In the rows, zero is written as 128.
Where one turn sends some rows of the set: a few examples, then the rows asked:
Nep: [165 136 141 133 168 123 161 125 147 129  89 141 118 133]
Fal: [ 98 104 143 114 122 126 122 128  90 126 111 170 156 138]
sas: [158 141 137 114 100 136  94 143 136 159 135 131  98 111]
melel: [195 133 156 131 139 124 117 110 136 143 119 112 110 145]
Pivi: [195 138 166 124 138 128 106 107 139 141 126 114 123 139]
Saso: [158 138 134 113  99 126  88 144 133 157 131 130 107 106]
Vatur: [145 136 122 123 124 133 144 163 135 153  93 141  97 105]
Rogef: [192 134 157 125 139 118 103 100 137 139 127 117 124 136]
puvaz: [124 120 166 139 143 142 125 135 100  87 136 173 117 149]
ralug: [122 108 164 119 124 137 109 103  92 123 133 154 148 172]
Teza: [113  92 162 123 125 173 149 134 140 130 120 151 113 155]
tuma: [133 127 188 125 124 147 102 161 105  99 130 170 129 139]
melab: [118 104 166 118 138 124 121 118  95 120 100 161 173 150]
laz: [166 137 131 117 100 123  90 144 136 155 134 135  99 120]
Zeku: [173 138 137 117 101 124  97 148 132 159 121 123 103 116]
bidig: [124  97 177 112 107 172 119 158 139 143 116 148 129 144]
pur: [120  75 140 116 136 113 120 131 128 127  97 146 162 109]
vigum: [169 134 142 134 161 129 166 128 141 135  85 132 111 131]
zabi: [196 136 158 129 141 115 111 110 142 138 122 120 119 147]
Luril: [167 134 137 133 167 115 160 121 147 129  89 141 121 130]
topov: [110 104 147 113 105 132  99 122  88 131 132 162 145 152]
fulup: [115 116 172 108 103 147 102 139  97 137 118 163 153 151]
bulo: [122 116 155 127 139 112 103 149  96  90 124 172 142 115]
visot: [113  75 122 117 117 114 104 117 121 130 128 142 140 116]
soged: [128  77 135 127 121 130 105  97 123 124 147 135 123 148]
zifo: [129 137 117 120 132 131 146 158 138 147  95 151 110  95]
bagez: [121 124 173 133 130 151 121 157 105  95 134 176 116 142]
munup: [169 137 129 120 103 125  98 141 129 159 131 123  96 117]
gonu: [196 135 160 124 142 115 107 111 144 137 120 120 122 146]
Boda: [132 117 160 138 141 126 106 123  97  85 149 166 124 145]
deno: [141 134 110 126 125 125 145 155 132 149  99 140  97 102]
pupud: [127  85 150 133 135 153 135  99 132 124 136 140 115 164]
fikit: [198 133 155 129 140 114 111 113 136 142 112 111 120 135]
revu: [136 136 114 123 124 124 144 158 139 147  99 153 102 103]
Nos: [143  86 175 111 139 124 114 133 139 128  91 140 172 127]
Kod: [168 141 135 115  98 123  92 149 135 157 131 133 103 119]
guge: [113 110 167 122 135 146 135 113  98 120 114 163 149 170]
nomu: [165 136 151 129 171 127 160 119 147 129  89 136 129 125]
Moze: [133 117 175 126 146 119 109 151 102  88 112 169 154 123]
Kife: [161 134 141 132 170 125 161 110 142 127  95 136 125 128]
Pepu: [100 113 165 114 117 152 130 138 100 131 111 172 146 155]
Tun: [127 139 116 121 131 137 149 152 138 147 103 150 100 102]
Vozeg: [126 115 151 131 132 115  94 135  93  91 142 167 131 126]
mog: [145 123 193 125 139 132 100 154 106  93 120 166 147 137]
kom: [136 139 116 121 123 128 146 163 139 147  97 152 100 106]
Beli: [166 130 134 134 162 117 158 124 138 134  87 130 119 121]
Nez: [131 109 181 112 122 132 101 121  95 129 112 154 170 158]
bagab: [147  92 192 109 114 149 101 147 142 139 106 137 155 139]

Pivi goes to sas
Beli goes to fikit
Where do these go?
Pepu goes to guge
Moze goes to mog
bagab goes to bidig

